rotation ticks, each row followed by its count of ticks
The counts run from 0 to 491.
[ -8 -15   3  -9  16 -40  14  27  33  17 -12 -19  -8  24   9 -25  30  10
   2  14  21  -7 -17   4   5  31 -16  12 -12 -10  27 -33  29  -3 -11  -7
  21 -20  12  16 -28  -4 -13] | 267
[-19 -34  10 -14 -15 -13  -2  -1 -30  15  28  -4 -17  16  11   7   1 -16
  21 -20  18  26  15  24  -8  17  -6  12 -13  17  10 -17  36  25  -4  11
   5   7  27 -36 -28  12 -24] | 53
[  3 -29   0 -37  20 -15  12   1  12  30  -6 -15 -26  34  19 -23  22  25
  16  -7  18 -10 -12   5   3  24 -10  10 -12   6   5 -32  17  -5 -28  -3
  -8   9 -19 -36 -38  -9  -2] | 291
[-29 -13  24   3 -18  -3  -7 -12   2 -12  -5  37  16  -1  -9  20  -9   0
 -30  22 -11  21  21  35 -22   3   3  12   0  -4  10 -15  18 -27  10  18
  20  19  10 -29 -22 -26  29] | 382
[-17  -7  -5  25 -26 -28 -18  -1   0 -12  16  21   5  12 -23  11   0  -5
   0  17 -12  12  15  35   1  -1 -17 -17   6 -14  19 -18  39 -11  17  -4
  33  -3  33 -14 -41  10   9] | 238
[ -2  24 -27 -21  16  11   5 -12   0  -5 -12  24 -26  36  -4 -20  14   7
 -17  -2  32  29  11  14 -31   5   2  22  11   2   8   9  -7  -8 -25   6
  10  -3  45  -8  -6  -3 -17] | 40
[-14 -10 -30 -13  20   6  25   9   1  11  19  -5 -36  35  -2 -17 -33 -24
  -4   5  39  -9   3 -13  15   5   3   1   6  -3 -30 -50  16  20 -13  -5
  11   2 -10 -22  -8   0 -18] | 309
[ -8  -8  -9  -2  -3  -8  -3  -2 -29   2  -8  15   0  23  -2   7   5 -42
  -3   3  22  17   3  42 -31   0 -15   6 -14   9  33 -18   8   1  -6   0
  13   2  47  -9   8 -16 -34] | 31
[-15  -7 -21   6  -4  -5   2  14  12 -44 -25  18 -26  -6 -21   7 -21 -12
 -10  10   7  -6 -32  -4 -15   6  11  21   8  -3  44 -10   9 -24   4  -6
  27   4  -4  15  37 -32   5] | 369
[-21   5  -6   4  -4  -5 -18  -9  -5 -22  -4  43  -3 -23  -5   6  -2  -8
  -5  21 -25 -17 -11  17 -18  -9  -5  -2  21   6  18  -1  23 -55   8  32
  15  18  15 -23  22 -35  20] | 360
[ 12   7 -17  -6   2  11 -14 -10 -31  14 -26  30 -14  17   5  -3  16 -14
   3  24  -1  16  17  30 -26   3   1  12   5  24  36  12  16 -25 -25   9
  -6 -11  42 -28  -8  15 -22] | 424
[-36 -18 -22   4   2 -15  -6  11  18   4  26 -18 -13  10 -16 -22 -56 -32
  18  16  -3 -11  -3   3  21  -6  -7  -5  14  -6  16 -24  37  19  11   9
  23 -17  12  -8  -4  21  -6] | 93
[-44 -17  15   0   3 -11  10 -10  26 -12  -4  16  11   7 -11   8 -11  14
 -42  30  -7  30  15  19 -11  24  15  30  -2 -17   3  -8  19  -5  15  16
  32   4  -4 -28 -24 -12  14] | 381
[-21  15 -30  -2  13   2  14 -13  36  14 -26  23  -1  29 -12 -19 -34  -5
 -31  43 -11  -9  13  18   5 -17  -6  -8  37 -17   1 -25   4 -20  -4  14
  24  -3   3  -1  10 -30  12] | 127
[ 11 -24 -26  -7  16 -14   3   9  12  14  -3   4 -42  10  21 -24 -20 -10
  33   6  19  -7 -16 -11   5   2  -5  23  15  -2  -5  27  43   1 -14  14
 -15  -3  17  17 -20  10 -39] | 459
[  0  11 -31   1  -1 -10  30  -3 -38  -3   8  31 -27  13  -4   0   0 -31
 -16  -2  13  12  -1  18 -18  18   6   3  19   9 -15 -12  20 -12  11  10
  16  12  11   5  35 -19 -45] | 183
[-35 -21  -1 -18  13 -18   1 -15  51  16  -4 -16  -1   8  -8 -18 -39  21
 -10   8 -16 -14  -7  -2  12   9  -9   0  27 -19   4   0  36  10   8  30
   4  -7 -15 -14 -27   1  14] | 108
[-27 -19  13 -12   3 -17   3  14  24 -24  14  16 -24 -12   0  -7   0  30
   6  14  -7  -5 -28 -15   1  18  19  32  12  -5 -10 -16  38 -34   7  15
  22  10 -22 -27 -11 -18  26] | 355
[ -5  -7 -22  -2  13 -15   5   5  -7 -35 -47  21  -9  16 -19  10  -8 -14
 -10  12  16  11 -21  20 -31   7  -7  20  -7  -6  62  13 -11 -12  -6  -5
  10   2  15  19  18 -16 -16] | 9
[ -4 -38  23 -24   3 -14   7  -9   7  -5 -14  16  -7  11  13   4  17  25
   3   4  14  20  -9  35 -17  22   0  43 -25   4  11  15  16 -27 -24   6
  -5  13   3 -11 -37 -27  -8] | 19
[ -2  14 -15  -9  17   5  -4 -14  -5   2 -14  26 -24  36  12 -14   6 -21
 -17  -3  43  30  20  26 -26   2  -4  22   0   1  -5   5   3   2 -20  14
  14   7  48   0  -7 -10 -40] | 39
[-21 -28 -10  13  11   8  -6 -15  -8 -20  16  10 -20  -9 -14  18 -55 -24
  -3  19   2 -29   2   3 -16 -15   6   1   8  -4 -23  10  32   3  -1  33
   6  26 -15 -34 -13 -12   4] | 341
[-11  -7   9  -9 -13  -6  12   6  -6   8  -9  17 -11  23  23   4  11 -22
 -36 -13  27  45   9  22 -31  30  -1  13  -1   0   5 -22  28  16  20  10
  19   2  31   2   5 -14 -37] | 414
[-14  18 -43  -1   6  -4   5 -14  31  -1   6  20  -2  20 -23 -18 -37  -1
  -1  26  -6 -12  -4  20   8 -39 -16 -15  30 -14  13 -13  19 -18  -1  14
  15 -12  32 -14 -14  -8  12] | 487
[-16 -21   6   8 -13 -25 -11  -4   9  13  -8  -2  12  34   6  16   6 -24
 -14 -14  10   1   4  41 -11   3 -36 -34  -3  -8  23 -27  33  22   4   5
  29  19  20   2 -33 -10  -7] | 262
[ -2 -23 -27  -6  13  -7  10 -28 -25 -21 -14  16 -20   0 -32  13   0  12
  -7  -1   2 -20 -17   6 -28  27   9  21  11  -5  19  55  21 -13  -7  19
 -12   8 -11  -6   9   8 -25] | 194
[ -4   3 -22 -22  -7   2  11  -6  -6  20 -10   7 -18  50   1  -5   5  -6
  -5 -20  22  15   8  23  -5   5 -13 -20   8   3   9 -52   0   8 -29  -9
  14  19  13 -15 -27 -15   3] | 287
[-16  16 -27 -18  -9 -14   6   9  19  17  -6   8  -8  16  -8 -25 -12  -5
   7   9 -13  -3 -12  13  23  -6  -9  -5  29   0  21 -54  19 -35  -1  -7
  17  -5  10   4  22 -37  21] | 120
[-14 -15 -18 -17 -27 -10   6 -11   1  13 -35   5  -8  24 -24  12 -21   1
  -8 -10 -15  -2 -11  36  -4  -7  -6 -13  15  -2  38 -41  -1 -12 -19   3
   5  20 -15  -1  13 -46  31] | 136
[ -9 -38 -22 -19  -6  -8  -7   5   2  11  15 -25 -41  21 -13  -7 -15  10
  37 -36  18  11  -6 -11   5  12  -2  21  13   0  28  -8  38  14 -25   0
   0   5   2 -10 -27  24  -1] | 75
[ 11  -9 -31  -6 -21  13  -2  -6 -41   5  -6  25 -29  32 -14  12 -18 -21
  -4  -7  27  35  21  27 -15  -3   6   3   4  10  28 -13   5   5 -28 -12
   3   1  31 -19 -11  22 -10] | 431
[-37 -27  30  -8  15 -22   2  -8  32 -16 -17   7   5  -6   4   5 -12  10
 -39  23  -3  10  -8  18 -23  25   7  34  -4 -20   8  18  25  -6  14  26
  25   9 -12  -6 -14 -18  -2] | 380
[ -7 -10  -8  31   8 -20  -2 -10 -14 -11  25  24  -8 -10 -14   3  -2 -14
  -4  38   3  -5  12   9 -15   9  -2   4  10 -10 -15  37  49  -5  28  30
  19  -3  15  -7 -12  17 -38] | 213
[-15  10  -8  -5  -8 -14   1  20  -3 -14 -22  27  -4  14  -3  -7   9 -14
 -22  15   5  28  -7  16 -17  23   7  24   0  -2  41 -32   7 -31   2 -15
  34 -13  22   9  33 -26  -5] | 392
[-14 -20  -3 -23   3 -11 -17  -2  22  26  23  -1 -21  -2  16 -27   2  24
  42  -4 -10  -7  -9 -11   5   9  -8  14  24  10   2   4  56 -11 -16  27
 -12  -2  11 -27 -33   9  12] | 83
[  0  12  -9 -24   6   6  15 -14   6  29  -4  21  -2  30  13  -4  16   5
  -7   3   7 -14   6  26  -7  -3 -20 -34  13  17 -13 -44  14  -4 -20  21
   2   8  19 -55 -25 -17   3] | 295
[-19   3   6   9 -12 -20  -1  14  -8 -13 -20  29  -3   0   5   7   2 -36
 -23  11   1  22   7  32 -23  11  -3  14  -7  -2  31 -27  13 -16  12   3
  35   9  34   9  33 -36 -21] | 391
[-10  18  -2   5  14   1   8  -9   1  -7 -32  35 -11  21   6  -6   7 -16
 -51  31  14  25  25  22 -24   8   7  18   5  -9  12  -2   3 -17 -11  19
  28   8  24   5  16 -25 -21] | 399
[-14 -11  -9  12  -9  -1  -2  -2 -14 -26 -16  33  -3  19 -23  26 -20 -21
 -17  30   8  22   7  42 -22 -15   2   4  -3 -10  33 -14   0 -27 -13 -11
  26   7  27 -13 -13 -22   7] | 7
[-21 -38 -11  13 -25 -10   9 -25 -37  -8  21  19 -18  -1 -22  34 -12  -9
   1 -15  -2  12  13  19 -25  18  10   3   3   6  -8  24  41  13  13  15
   1  23 -10 -23 -17  10 -21] | 197
